(in the rows, 128 means zero)
Each path below is one point turned by a fixed rotation once a step. After each direction that follows a path, write how fast that rotation turns it, in degrees per step (0 if it stays still).
Each turn is a multiple of 5 degrees from 10 to 175, or 0.
path 1
[129 124 135 119 136 120 126 114 120 126 131 127 132 130 123 121 132 134
 119 130 140 118 134 121 126 130 130 121 123]
[132 131 134 123 135 121 132 123 117 120 123 123 133 133 122 124 136 135
 127 130 140 117 133 125 125 130 131 116 124]
[128 133 134 127 130 122 129 123 113 126 124 125 129 133 122 121 136 131
 126 133 129 116 143 122 121 126 128 121 119]
[126 136 130 130 131 118 132 127 113 117 127 127 133 131 119 126 136 130
 124 123 127 120 140 129 121 132 129 122 118]
[122 123 135 129 130 119 126 124 114 127 130 127 134 129 120 128 132 131
 122 119 125 119 142 131 118 127 129 126 116]
[127 125 132 128 134 122 125 124 122 124 139 127 138 129 117 127 129 132
 117 119 129 118 134 132 118 132 131 119 119]
[132 119 137 124 127 127 125 127 120 130 130 123 135 134 118 129 129 134
 120 122 134 116 133 130 116 127 130 115 123]
[134 128 128 123 127 129 128 126 121 129 132 124 129 133 118 125 128 130
 113 129 133 118 136 123 118 130 128 111 122]
[129 126 128 124 125 127 133 129 115 126 119 124 126 134 118 131 130 129
 116 123 136 124 139 123 120 131 126 114 122]
[124 127 124 126 131 123 129 119 118 128 124 128 127 129 120 126 125 127
 115 124 134 126 144 119 122 132 123 119 116]
[123 126 127 129 137 119 129 119 121 122 121 126 133 131 120 132 126 132
 122 117 139 127 139 127 125 133 125 118 120]
[126 124 133 128 137 119 123 112 126 129 127 124 133 134 123 128 125 134
 126 123 135 123 142 123 122 128 125 118 121]
[132 132 134 126 135 118 127 120 127 121 130 119 134 139 121 131 130 134
 126 125 131 122 138 126 122 133 127 112 128]
[130 128 139 121 127 119 128 120 120 128 128 118 128 139 122 131 134 133
 124 128 126 122 143 122 121 130 126 120 127]
[128 132 133 119 129 117 132 122 118 120 135 123 127 133 119 129 136 130
 115 125 127 124 138 122 124 137 128 123 126]
[123 120 138 118 129 118 131 121 112 124 127 125 129 130 121 129 135 131
 117 122 135 123 135 125 125 132 130 129 123]
[127 125 133 121 137 120 128 117 117 124 134 130 133 126 121 120 132 132
 116 127 139 117 133 125 126 131 131 123 120]
[130 125 136 125 134 123 129 123 116 123 123 125 136 131 121 123 134 135
 126 127 142 115 132 128 123 127 132 118 121]
[131 133 131 129 132 125 128 123 117 127 127 126 133 132 121 118 133 132
 125 133 131 114 140 124 119 125 128 117 118]
[128 134 129 132 129 123 132 131 114 121 124 124 133 133 118 128 134 130
 125 123 127 119 141 130 118 129 128 117 118]
[123 127 131 130 128 122 127 125 115 128 131 127 131 131 118 128 129 129
 119 121 123 121 144 128 117 128 126 123 115]
[126 124 129 128 131 122 127 126 121 123 135 127 135 129 116 131 127 131
 116 114 129 122 136 133 118 134 129 118 119]
[129 116 135 124 129 126 123 122 123 132 132 124 133 132 119 131 125 133
 117 119 134 120 136 128 117 128 128 117 122]
[135 127 129 122 130 127 128 123 126 127 131 123 131 134 117 128 126 131
 114 126 137 121 134 124 121 133 129 109 125]
[132 125 131 122 126 127 131 125 118 129 119 121 126 137 120 130 129 131
 119 127 137 124 139 120 121 130 125 113 124]
[127 132 124 124 132 121 131 119 119 125 124 126 125 132 121 126 129 127
 116 127 134 126 143 117 125 134 123 117 120]
[122 126 130 126 135 116 130 119 117 121 119 125 130 132 121 132 129 131
 124 119 137 128 142 124 126 133 124 122 121]
Speeds:
[130 132 125 129 130 127 130 130 129 122 130 128 130 127 126 129 128 128
 127 126 129 129 125 130 129 132 129 125 129]
160
[129 125 128 124 126 130 130 129 126 129 127 129 126 126 128 127 128 127
 123 130 133 128 124 126 129 129 129 128 129]
45
[124 124 128 128 131 126 127 125 128 128 130 131 130 125 128 128 126 128
 127 124 130 129 126 130 129 129 128 131 126]
65
[130 123 125 129 126 126 129 130 133 128 128 130 128 129 128 128 131 125
 131 130 128 127 127 127 126 130 126 131 128]
0
path 2
[130 123 130 132 130 134 137 128 127 133 117 118 136 141 124 133 118 140
 133 118 130 133 129 126 120 128 131 126 132]
[124 119 130 139 133 136 138 127 123 136 123 123 139 133 123 138 119 128
 129 119 131 131 133 123 119 127 133 124 131]
[123 126 129 140 132 138 136 116 128 128 122 124 135 133 123 136 120 130
 133 117 125 131 126 116 120 131 130 127 126]
[129 125 128 135 131 136 136 124 130 130 116 117 136 140 124 129 118 141
 133 118 128 133 126 124 120 130 131 127 130]
[124 118 132 137 132 135 138 131 125 137 121 119 138 137 123 134 118 132
 129 120 131 130 133 125 119 127 131 124 131]
[123 123 132 138 133 137 137 117 126 130 123 126 136 132 123 141 120 128
 133 117 127 132 130 117 120 129 130 126 127]
[130 127 125 136 130 138 137 120 131 127 118 120 137 137 124 130 119 137
 134 117 126 134 125 122 120 132 133 127 130]
[124 121 130 138 132 135 136 131 126 136 120 115 138 139 123 129 119 135
 130 120 130 129 130 126 117 128 131 125 131]
[121 121 136 136 133 135 138 121 125 134 122 124 135 134 123 142 120 130
 132 117 129 130 132 119 120 128 128 125 128]
[131 126 125 136 131 137 138 118 129 127 119 125 136 135 123 136 119 134
 134 116 125 136 126 121 121 132 135 127 130]
[125 124 126 140 131 137 136 129 128 133 119 116 139 137 123 126 119 134
 130 120 129 129 127 125 117 129 133 124 130]
[120 121 137 136 133 135 136 124 125 135 121 120 135 137 122 138 121 133
 131 118 130 128 132 120 118 127 126 125 127]
[130 123 129 133 131 135 139 119 127 129 119 126 135 136 123 142 118 134
 135 116 128 136 129 121 122 130 132 127 131]
[128 124 122 141 131 138 137 126 128 131 120 119 140 134 123 128 117 132
 131 119 128 132 127 124 118 130 136 125 131]
[119 123 135 139 133 136 134 124 127 134 121 117 136 138 123 131 121 133
 131 119 129 126 128 120 117 127 126 125 126]
[128 122 134 131 132 134 138 121 126 131 119 124 134 138 124 141 119 136
 134 116 129 134 130 121 122 129 129 127 131]
[130 122 123 138 131 137 139 126 127 132 121 123 140 133 124 134 117 130
 131 119 128 135 129 124 120 130 137 125 133]
[120 125 130 143 133 138 135 123 128 132 121 118 138 135 123 129 121 130
 131 119 127 127 127 119 116 129 129 124 126]
[126 124 136 132 132 134 136 121 128 131 117 120 133 140 123 137 121 139
 134 116 128 131 129 120 121 129 127 127 128]
[131 120 126 135 131 135 140 127 125 133 119 123 139 135 123 138 117 133
 131 118 129 135 131 126 121 129 136 126 135]
[122 124 127 144 133 139 136 123 126 132 123 122 139 132 122 132 120 127
 130 119 127 129 128 119 117 130 133 124 128]
[124 126 133 135 131 136 135 119 130 129 117 119 133 139 124 133 121 138
 134 117 127 130 126 119 119 130 127 127 126]
[130 121 130 131 131 134 138 128 126 134 118 120 137 139 124 136 118 138
 132 118 130 134 131 127 121 129 133 126 133]
[123 121 128 142 133 137 139 125 124 134 124 124 140 131 123 137 119 126
 130 120 129 131 131 121 119 128 133 124 130]
[123 127 130 139 132 137 135 116 129 128 120 121 134 136 123 133 120 133
 133 117 125 131 125 117 119 130 129 127 126]
[129 123 130 133 131 135 137 127 128 132 116 117 135 141 124 132 118 140
 133 117 129 133 128 126 120 129 130 127 132]
[124 118 131 138 133 135 139 129 124 136 121 122 138 135 122 137 119 129
 129 119 131 130 133 124 119 127 132 124 131]
Speeds:
[129 128 125 130 128 129 130 126 127 127 130 132 130 124 128 132 127 123
 128 128 127 131 129 127 129 129 131 128 129]
100
[131 126 127 128 130 128 129 127 131 128 130 128 125 129 129 131 127 130
 124 131 128 124 129 128 125 130 131 126 124]
0
[130 130 129 124 127 127 128 123 129 125 126 130 125 130 128 131 128 131
 131 126 127 130 127 126 130 129 127 130 127]
115
path 3
[122 123 141 119 125 132 117 135 128 117 124 136 131 132 135 129 131 135
 124 122 137 125 126 122 132 140 131 131 133]
[129 131 136 115 135 136 122 137 128 120 127 130 130 132 137 139 132 133
 123 128 133 122 122 130 136 142 128 133 136]
[124 126 135 119 135 133 122 137 125 131 128 129 132 129 133 136 131 125
 129 117 141 118 120 125 138 139 131 125 138]
[128 128 131 119 130 125 115 140 128 126 123 136 132 124 128 133 128 136
 126 120 133 123 123 117 141 139 134 129 137]
[132 131 134 115 136 130 123 135 132 126 132 134 134 128 127 141 128 137
 128 126 127 119 122 124 140 142 133 125 127]
[122 123 140 120 129 130 123 132 131 125 137 137 134 129 128 136 130 127
 129 117 133 117 124 118 133 142 135 120 127]
[123 125 140 118 127 128 116 136 129 116 130 141 131 131 135 133 130 135
 124 126 129 125 127 119 131 138 137 124 132]
[125 129 142 116 137 138 121 134 131 121 130 133 132 133 138 137 130 135
 123 128 135 123 123 132 132 141 131 127 126]
[123 127 141 121 132 137 121 135 128 126 129 133 131 128 137 134 132 122
 126 118 140 122 121 123 131 142 129 131 136]
[130 130 135 116 133 128 113 136 123 123 125 134 129 128 136 134 130 134
 128 124 135 127 121 122 138 136 132 129 142]
[132 129 135 115 135 132 120 133 129 128 126 129 134 129 127 137 129 138
 129 121 137 118 120 127 142 141 130 130 129]
[128 127 134 118 126 129 125 136 129 124 132 135 134 127 124 137 131 127
 128 117 132 116 123 115 137 145 132 128 133]
[126 124 133 115 129 126 119 137 126 119 133 136 131 133 132 137 129 136
 127 126 127 120 126 120 137 137 138 118 135]
[120 124 139 119 133 135 122 138 134 123 129 135 133 131 131 134 129 137
 123 124 134 119 126 128 134 142 134 123 122]
[122 129 139 122 132 136 122 139 133 121 132 139 130 126 136 135 132 123
 121 124 131 123 124 121 129 144 132 130 133]
[126 130 140 117 138 131 114 134 126 125 130 135 129 129 141 136 129 131
 129 125 134 127 120 126 133 134 134 122 137]
[128 129 142 118 134 133 116 132 130 128 123 133 133 127 131 130 129 136
 129 119 141 124 120 125 137 140 129 132 128]
[135 132 137 116 128 131 121 131 127 122 131 134 133 127 129 138 131 129
 129 121 131 121 121 118 136 144 127 136 137]
[129 124 135 113 129 127 121 131 122 123 133 130 133 136 130 137 130 135
 132 122 134 117 123 123 139 138 134 121 136]
[122 122 134 119 126 130 122 138 130 121 124 133 134 132 126 131 130 138
 124 120 136 117 127 123 138 143 133 126 128]
[124 129 132 118 132 134 125 142 131 119 131 136 130 129 133 139 133 130
 120 127 126 119 126 123 134 144 133 128 134]
[120 126 136 119 139 132 119 138 129 128 133 133 130 129 137 137 129 128
 126 123 134 120 122 127 134 136 137 117 132]
[123 129 140 122 133 131 112 138 133 127 124 140 131 122 133 130 128 134
 125 120 136 127 122 121 134 139 134 129 128]
[135 135 141 115 136 132 118 132 131 123 133 137 132 125 134 139 129 132
 127 126 129 126 120 123 134 142 130 132 131]
[129 125 143 116 131 131 119 126 125 126 135 132 134 132 132 135 130 129
 134 118 139 121 120 122 135 138 131 123 131]
[127 123 138 117 122 129 117 133 126 118 125 135 133 132 130 130 131 138
 127 120 135 122 126 119 135 141 130 131 134]
[129 127 133 114 132 134 126 137 127 118 129 130 131 134 133 140 132 136
 123 128 130 118 125 128 137 143 129 129 134]
Speeds:
[127 127 122 128 128 126 130 132 128 129 127 127 128 127 124 129 128 129
 127 127 126 124 129 127 132 129 130 126 129]
45
[130 131 128 128 129 131 132 128 131 128 129 127 129 127 126 131 129 127
 126 129 127 126 128 130 128 132 125 132 125]
115
path 4
[139 128 132 124 131 132 133 131 134 114 140 134 131 134 138 137 128 132
 120 130 122 130 126 135 141 130 119 137 127]
[134 132 126 130 128 125 128 127 140 117 138 135 128 122 130 135 133 126
 126 133 121 129 123 133 148 123 124 139 132]
[130 130 128 128 130 127 135 121 128 111 141 138 125 133 137 136 125 130
 125 129 123 132 126 135 142 118 120 132 129]
[133 133 128 128 129 138 131 126 141 115 132 131 130 131 133 137 124 124
 129 129 127 131 126 138 147 118 127 134 131]
[127 127 128 124 128 132 135 125 135 115 131 146 127 134 126 137 130 127
 127 131 119 133 127 132 139 117 118 139 129]
[136 133 134 119 124 139 134 129 134 116 133 134 129 135 137 134 127 126
 118 133 123 128 123 133 143 125 120 139 128]
[136 127 125 128 132 128 130 132 139 116 134 136 132 128 130 141 135 129
 124 134 119 131 125 133 142 126 119 142 129]
[134 130 131 125 125 125 132 123 133 115 144 139 125 128 136 129 128 129
 121 129 121 128 124 133 145 124 122 136 130]
[132 134 123 131 132 130 132 127 133 112 135 128 129 130 135 142 128 126
 127 132 126 132 124 137 146 117 122 133 130]
[129 126 130 126 129 133 133 123 141 114 137 144 128 132 131 134 124 128
 130 125 122 133 129 136 143 119 125 134 132]
[129 136 130 123 122 137 135 126 132 116 128 135 127 134 131 136 127 122
 123 135 124 130 123 132 144 115 119 138 129]
[137 125 131 123 133 136 133 132 138 115 133 138 133 136 132 141 129 131
 124 130 120 132 128 134 138 127 118 140 127]
[135 132 131 124 123 128 130 127 138 119 137 138 127 125 131 130 133 126
 121 134 120 127 122 131 147 125 122 142 131]
[134 131 125 129 132 125 134 128 128 112 141 132 128 132 138 141 129 131
 122 133 122 131 124 135 141 123 117 134 127]
[135 129 128 129 130 131 129 125 143 114 140 134 129 127 134 134 125 126
 129 127 125 130 126 137 148 122 128 134 132]
[125 132 126 128 127 129 135 123 131 114 132 140 125 132 129 138 129 125
 127 132 122 132 125 133 143 112 119 136 130]
[135 130 133 121 128 142 134 127 137 114 132 134 131 138 136 136 123 127
 125 128 125 131 127 136 141 122 123 135 128]
[133 130 127 125 127 132 131 130 140 118 129 139 130 128 125 137 134 126
 125 134 119 130 124 131 143 122 120 143 130]
[136 129 133 122 126 129 133 127 130 114 141 139 126 134 137 133 129 131
 117 131 120 129 124 132 140 127 118 138 128]
[137 133 125 130 130 129 129 129 138 115 138 127 131 126 134 139 131 126
 125 133 124 129 124 137 148 124 123 137 130]
[129 127 127 129 130 124 132 121 134 113 141 143 125 129 132 135 127 129
 128 128 121 133 127 134 143 118 122 134 131]
[131 137 130 125 125 137 134 124 134 114 132 131 127 133 136 135 123 123
 125 131 127 130 124 136 146 116 124 133 129]
[131 126 127 126 133 136 134 128 140 114 129 141 132 134 127 141 128 128
 130 129 121 134 129 134 139 120 120 139 129]
[134 132 134 120 121 134 133 126 136 118 134 141 126 133 132 130 129 126
 120 132 121 128 124 130 143 124 120 141 130]
[137 130 127 127 132 130 132 133 132 115 135 130 132 132 134 143 132 129
 121 136 122 130 124 134 141 126 116 139 127]
[136 127 130 127 129 126 129 125 141 115 143 139 128 126 134 131 129 129
 125 127 121 129 126 134 146 126 125 137 132]
[129 136 125 131 127 126 134 123 129 113 136 132 125 129 134 138 128 125
 124 134 124 130 123 134 146 115 120 134 129]
Speeds:
[128 125 127 129 129 127 126 128 134 129 128 131 129 125 124 127 129 128
 132 126 127 129 129 128 129 129 130 130 130]
135
[130 127 126 124 128 127 125 130 126 132 128 127 126 128 128 131 128 126
 128 123 127 128 131 126 130 125 128 127 126]
0
[128 132 126 130 126 128 127 129 129 129 125 124 128 125 126 129 130 125
 128 131 129 127 126 128 131 126 129 130 129]
160
[130 127 130 125 127 130 128 131 128 130 126 129 129 129 127 128 131 129
 125 130 126 127 127 126 126 132 126 132 127]
60
path 5
[130 132 133 133 136 130 130 123 134 130 109 126 134 130 124 134 134 133
 126 123 128 130 115 129 120 124 132 124 136]
[133 133 135 131 132 134 131 129 132 138 112 127 131 128 117 129 129 133
 128 120 131 124 114 121 124 129 133 124 134]
[129 128 133 141 134 133 132 129 142 132 117 128 126 130 120 133 134 131
 125 123 134 123 115 127 126 124 131 127 136]
[133 128 133 130 135 132 126 137 140 133 119 131 128 127 124 129 130 135
 127 118 132 123 112 120 131 126 130 130 135]
[131 128 128 135 140 133 125 133 142 127 120 129 133 128 126 133 134 135
 128 123 130 131 110 130 129 121 132 131 133]
[133 131 128 126 134 140 124 134 134 134 121 130 135 129 123 128 132 135
 130 121 126 131 108 122 126 122 135 130 129]
[129 132 126 132 130 138 129 129 138 129 118 132 128 134 119 130 136 133
 128 127 125 130 113 131 125 113 136 129 131]
[130 130 128 122 128 134 129 132 134 134 113 133 126 133 122 128 134 136
 127 122 126 126 116 119 124 115 131 130 134]
[128 128 127 129 135 128 132 131 137 128 109 129 128 131 122 133 132 137
 130 128 130 130 119 127 124 114 130 127 134]
[128 128 131 125 136 133 129 132 132 136 111 124 133 129 122 129 130 135
 133 124 134 131 117 117 121 119 129 126 131]
[126 126 133 137 135 136 131 129 137 132 115 124 129 130 116 133 129 133
 136 129 136 128 117 126 126 117 131 125 130]
[126 124 137 129 131 140 126 131 137 136 121 126 126 131 122 128 131 134
 133 120 136 125 115 117 129 117 129 129 133]
[127 125 135 131 135 136 125 128 140 125 120 130 128 131 125 132 131 139
 136 122 133 127 116 130 133 114 129 127 133]
[129 127 137 123 135 137 121 126 133 130 120 128 134 131 130 129 133 138
 132 118 128 130 113 123 127 118 129 129 133]
[130 132 135 130 133 138 126 121 132 127 115 129 134 132 121 131 131 138
 134 123 126 131 115 134 127 117 134 124 130]
[128 132 137 127 127 139 127 120 132 135 115 129 130 134 123 129 135 134
 127 119 126 125 117 122 122 119 132 125 134]
[130 131 137 131 129 131 132 124 136 128 110 131 125 132 119 131 131 137
 129 121 129 123 120 130 127 120 130 123 137]
[129 129 137 129 135 128 129 126 135 133 111 126 130 129 127 132 133 135
 125 117 131 125 117 120 123 125 128 126 139]
[132 130 136 136 138 131 129 128 137 129 112 126 133 126 120 133 128 136
 131 122 134 127 114 129 128 128 132 123 133]
[129 129 136 136 135 138 127 128 137 136 122 125 133 129 124 130 134 131
 126 119 133 127 111 121 125 127 132 128 133]
[132 130 133 136 132 138 127 132 141 130 121 133 127 129 119 130 131 135
 129 120 129 124 111 130 133 123 134 127 132]
[130 129 130 129 134 135 125 132 140 130 121 132 130 132 130 130 138 134
 124 118 126 128 111 124 127 120 132 133 136]
[135 133 127 126 135 132 126 133 136 127 114 133 133 129 123 130 132 139
 129 123 124 131 111 131 128 120 135 127 132]
[129 132 126 128 133 135 129 128 133 135 114 128 134 133 124 130 136 132
 125 125 125 132 112 123 118 119 135 129 133]
[132 133 128 130 129 134 134 133 134 134 111 131 126 130 113 129 130 134
 130 127 128 126 116 125 124 118 134 125 131]
[126 126 129 131 133 131 132 132 139 135 113 127 125 132 123 131 135 132
 126 124 133 125 118 119 122 116 129 130 136]
[131 126 131 128 137 130 129 137 138 131 112 128 128 126 120 131 127 138
 134 124 136 127 117 121 130 119 129 127 132]
Speeds:
[129 129 122 128 129 127 129 134 130 129 128 129 127 127 127 128 129 127
 125 130 127 129 126 127 127 128 129 131 127]
20
[129 128 127 126 133 124 126 129 127 126 125 126 133 126 132 129 127 130
 129 128 128 132 127 128 127 130 127 128 128]
80
[127 126 130 132 130 126 130 130 130 130 127 125 127 126 126 129 126 127
 129 128 134 126 129 125 128 131 126 127 128]
45
path 6
[136 136 136 137 126 126 119 130 124 131 118 127 111 128 126 127 135 119
 137 136 134 126 131 130 125 133 133 131 116]
[136 139 140 128 123 134 130 131 126 122 119 126 130 118 122 131 130 122
 132 130 132 117 135 141 131 137 134 120 124]
[131 129 138 131 135 125 121 122 131 130 124 136 121 124 121 121 132 121
 136 135 136 120 133 140 129 129 122 128 113]
[142 133 137 131 127 130 125 129 130 128 121 114 117 126 123 133 128 119
 136 137 129 121 141 128 128 136 130 126 123]
[135 133 137 134 128 134 125 130 128 118 124 124 129 124 114 127 130 126
 138 130 137 119 127 147 134 126 129 127 120]
[137 133 135 131 129 127 118 126 125 129 121 128 109 125 126 119 138 125
 131 135 138 123 134 132 124 132 131 127 117]
[133 140 139 131 124 132 127 136 127 125 120 124 128 118 120 136 132 115
 133 135 127 121 134 136 128 136 133 126 123]
[136 130 138 133 131 129 126 122 127 131 119 137 125 127 122 122 127 125
 139 128 139 120 131 142 134 133 126 126 114]
[139 132 137 127 131 128 123 126 134 126 125 119 116 122 125 127 132 120
 131 141 130 118 143 131 125 131 128 122 121]
[134 132 136 136 127 133 124 133 126 123 122 120 127 125 112 130 129 118
 140 131 133 122 128 139 135 129 128 135 118]
[142 135 135 132 129 131 122 125 123 126 121 130 114 127 128 122 136 133
 134 132 140 121 132 138 128 132 133 122 120]
[127 137 140 128 125 128 123 133 130 123 122 124 124 114 121 129 135 112
 128 138 130 120 134 136 124 131 132 126 120]
[137 134 136 134 130 130 126 126 125 135 117 135 125 128 117 128 130 123
 142 128 133 122 133 138 135 139 126 131 117]
[140 132 140 129 131 129 125 125 134 123 125 122 120 123 131 128 127 125
 134 138 136 118 139 138 126 129 129 115 121]
[131 129 135 131 128 130 123 129 129 123 122 119 121 121 110 123 133 116
 133 131 131 120 132 136 133 130 126 136 117]
[145 139 135 136 129 133 121 130 122 129 121 128 117 131 123 130 134 131
 140 136 136 125 131 137 127 133 133 127 122]
[128 134 141 129 122 129 126 130 129 118 121 125 122 116 128 125 132 116
 128 131 136 117 132 140 128 130 135 120 118]
[136 135 135 129 132 129 123 125 127 135 119 134 123 122 114 125 136 120
 136 133 130 121 136 135 130 137 124 135 118]
[141 132 142 136 128 130 124 129 130 128 124 122 123 130 130 135 122 121
 139 138 135 121 136 136 127 132 130 118 119]
[134 128 134 128 129 130 128 124 131 118 121 120 121 120 115 119 134 122
 133 127 135 116 134 140 136 129 128 129 118]
[140 138 136 134 130 131 115 130 124 131 125 127 117 127 118 127 135 126
 135 142 134 125 131 134 122 130 128 132 121]
[131 134 140 135 121 129 128 134 125 121 117 123 122 123 128 131 131 118
 134 128 133 119 131 139 132 135 138 120 117]
[137 137 135 124 133 129 125 121 130 128 121 137 125 118 117 121 136 124
 134 133 135 120 134 140 130 133 125 129 121]
[135 129 142 136 129 127 119 130 128 133 124 122 119 129 125 132 124 117
 134 140 131 121 139 131 124 134 127 124 116]
[138 132 132 131 128 132 133 128 131 118 119 119 124 123 119 128 132 123
 141 126 133 118 134 140 138 132 130 127 121]
[139 134 138 131 131 132 115 125 126 126 126 129 118 124 119 120 132 127
 130 140 140 123 130 137 123 126 128 129 119]
[129 133 136 135 124 128 124 137 124 125 118 121 117 124 124 133 137 117
 133 132 126 120 135 133 128 138 135 125 117]
Speeds:
[125 131 130 127 127 127 129 128 127 131 126 135 130 125 131 129 129 126
 126 127 127 128 128 128 127 131 129 126 127]
70
[133 130 130 126 126 130 126 127 126 130 129 126 127 128 130 128 124 129
 125 131 130 129 129 125 125 129 129 126 131]
145
[128 130 127 126 125 126 132 128 131 124 126 124 127 124 129 128 128 123
 129 127 127 128 129 125 129 127 130 128 130]
140
